In the data rows, 128 means zero.
Here are some points, each followed by its number:
153 187 144 101 118 160 94 115 141 140 168 145 105 122 154 113 124 192 123 99 156 153 170 151 0
127 97 158 127 137 134 125 122 93 142 121 89 135 111 126 131 106 125 154 161 115 115 122 128 1
120 112 161 169 160 132 102 83 108 132 109 136 137 137 160 124 71 169 150 142 137 96 149 111 2
129 78 91 155 125 109 151 176 149 100 110 137 153 144 93 141 151 74 112 161 106 148 124 124 3
115 95 122 124 90 138 123 98 180 130 135 150 128 144 143 112 132 141 125 102 130 161 128 124 4
183 192 105 156 168 130 107 139 99 98 156 92 107 126 97 143 124 153 121 112 149 87 145 144 5
158 159 132 99 121 137 118 166 104 140 150 105 103 111 105 135 115 122 129 124 129 141 145 154 6
146 132 133 134 122 114 170 128 150 100 125 134 103 135 114 110 144 115 92 102 125 128 128 116 7
102 98 130 192 124 138 98 73 154 78 94 108 149 148 97 181 122 108 128 116 129 73 121 98 8
120 142 138 98 95 134 128 127 156 139 141 144 128 126 149 114 156 148 119 108 136 162 144 138 9
98 106 131 131 105 153 126 178 121 129 127 101 187 109 95 128 183 108 131 190 137 143 141 139 10
119 165 118 107 105 148 90 138 143 132 149 140 112 129 127 141 132 140 120 101 144 152 135 146 11
150 161 142 73 99 130 134 136 127 136 162 101 73 128 112 109 144 114 120 102 127 148 111 152 12
118 172 64 96 100 145 109 155 167 135 156 154 129 110 142 129 144 139 123 105 133 157 110 144 13
102 100 127 132 131 128 131 101 129 124 123 121 143 125 125 132 126 109 141 132 120 115 102 112 14
84 109 145 129 115 140 120 81 165 130 128 156 161 135 166 102 135 154 137 122 131 136 123 112 15
98 67 119 170 121 130 132 141 129 112 96 112 200 110 110 160 145 106 142 164 128 118 120 118 16
134 102 113 124 75 110 147 159 184 117 141 155 154 135 115 124 177 113 95 116 140 186 131 131 17
60 150 122 71 103 148 150 91 157 169 161 181 135 141 165 51 180 143 135 105 143 160 110 120 18
144 117 92 150 158 85 150 158 128 126 96 144 103 126 150 156 88 96 113 127 95 147 113 123 19
123 147 84 100 116 132 113 152 154 143 149 139 135 112 140 139 143 133 121 115 135 155 112 151 20
131 99 149 125 137 137 132 120 102 135 120 96 127 112 121 126 116 120 153 149 117 106 115 120 21
121 122 136 104 126 104 167 139 117 136 129 129 96 136 113 103 141 101 114 133 121 136 120 122 22
143 176 166 110 134 169 86 101 100 141 157 113 106 137 133 99 103 178 153 124 137 115 152 147 23
125 128 81 145 137 121 123 169 117 153 130 136 173 84 158 137 140 154 135 161 127 130 120 135 24
113 120 91 152 93 73 167 115 206 86 110 162 118 120 137 147 173 106 77 65 137 126 101 102 25
119 170 147 101 118 148 128 111 128 140 142 137 117 162 145 104 142 162 120 116 139 126 146 136 26
117 90 142 134 104 115 138 114 148 119 119 140 142 129 139 131 143 119 121 125 133 144 135 114 27
118 150 112 104 115 110 114 166 145 135 131 155 140 140 143 124 149 126 122 135 132 153 137 141 28
153 155 137 109 126 125 124 144 124 117 140 116 94 159 94 124 133 109 122 119 125 122 140 141 29
128 157 120 161 170 115 142 113 104 106 114 127 137 145 117 121 160 135 118 139 149 57 114 98 30
44 117 127 119 100 156 94 91 179 120 115 169 168 161 147 123 148 123 154 116 121 137 120 118 31
108 59 123 177 132 132 130 145 124 108 100 110 207 97 109 160 138 111 140 171 123 114 113 116 32
64 94 123 98 95 104 128 138 110 159 87 109 125 150 138 148 133 68 157 180 91 127 99 98 33
89 41 147 118 102 94 161 127 150 146 83 143 145 123 149 136 123 73 125 166 85 167 95 102 34
New points follow, each followed by the numbers of its five nearest points above by angle, nearest first.
174 189 102 149 162 134 113 145 96 98 152 109 110 120 97 140 127 157 116 114 154 90 143 141 5 6 30 29 23
121 176 117 115 104 158 97 132 153 133 149 143 115 141 120 146 127 142 119 106 150 146 144 142 11 0 13 20 9
121 111 152 160 150 137 112 93 109 132 112 134 147 136 151 126 100 155 143 135 124 106 143 117 2 1 15 8 21
138 126 154 80 109 127 142 147 131 152 129 115 84 131 126 98 134 117 127 127 115 162 132 141 12 22 6 9 29
143 161 166 114 142 166 95 99 96 143 142 105 108 137 137 98 108 170 152 124 138 107 143 146 23 0 26 2 5
113 158 115 100 123 112 123 169 146 141 130 161 144 141 146 118 158 121 114 133 121 162 140 137 28 20 13 9 17
183 165 152 175 162 150 121 147 56 132 152 102 158 62 121 129 117 189 125 156 170 101 169 148 5 23 6 24 2
124 102 144 128 102 120 139 121 154 117 112 129 139 131 129 131 136 129 126 129 129 144 126 122 27 34 4 17 25
137 113 115 132 109 120 127 162 119 110 118 93 121 144 71 155 135 68 129 150 108 121 118 130 3 29 33 10 16
69 100 149 125 116 153 115 80 162 142 124 160 170 144 173 96 134 167 145 129 136 134 133 112 15 31 4 18 27
123 129 119 94 111 149 144 168 126 136 162 136 146 136 95 92 181 101 121 152 129 154 125 142 10 17 28 22 18
113 116 113 128 124 105 154 100 155 114 119 140 112 148 113 118 150 98 117 105 125 103 97 105 25 7 14 22 8
144 118 116 131 122 118 130 165 119 112 112 95 120 139 80 162 130 79 124 142 114 121 119 130 3 29 33 16 19
90 96 117 123 112 115 137 137 175 122 109 167 134 132 154 134 132 104 122 127 104 160 111 126 34 27 31 4 17
142 121 163 154 158 141 135 102 104 128 122 117 147 109 132 104 127 169 129 148 145 106 152 126 2 1 23 30 21
112 123 118 174 167 122 115 139 103 140 94 154 163 116 170 135 86 153 143 153 122 123 137 123 2 24 32 19 16
144 132 111 155 146 114 132 98 122 114 128 140 138 117 143 130 123 152 123 106 139 90 114 118 30 2 5 8 25
141 97 119 154 150 98 136 139 116 107 88 115 122 138 119 161 97 89 123 142 97 107 117 114 19 3 8 32 16
129 93 116 131 80 119 141 156 179 104 129 156 157 128 120 127 172 109 99 116 134 173 133 127 17 27 25 3 4
153 164 136 99 126 140 126 149 105 140 147 112 102 120 121 144 122 124 127 125 124 143 147 152 6 12 29 0 11
135 114 81 114 116 137 150 194 131 136 146 121 162 110 93 126 182 106 124 160 131 151 118 152 10 3 17 24 20
113 142 96 118 152 106 167 157 114 144 131 139 116 124 130 99 144 111 121 139 119 123 111 126 22 19 24 28 3
180 163 143 163 163 150 118 156 60 132 146 104 171 66 122 122 124 192 136 149 176 106 170 152 5 23 24 6 0
179 181 123 136 148 128 129 129 111 118 137 104 81 128 118 124 117 143 114 103 141 106 142 137 5 29 6 23 0
155 146 137 108 122 124 123 143 121 121 136 111 99 152 90 128 131 114 122 120 128 122 136 138 29 12 6 5 22
42 111 118 110 94 159 97 101 189 137 112 171 181 156 161 126 151 120 148 118 124 155 122 122 31 15 4 18 27
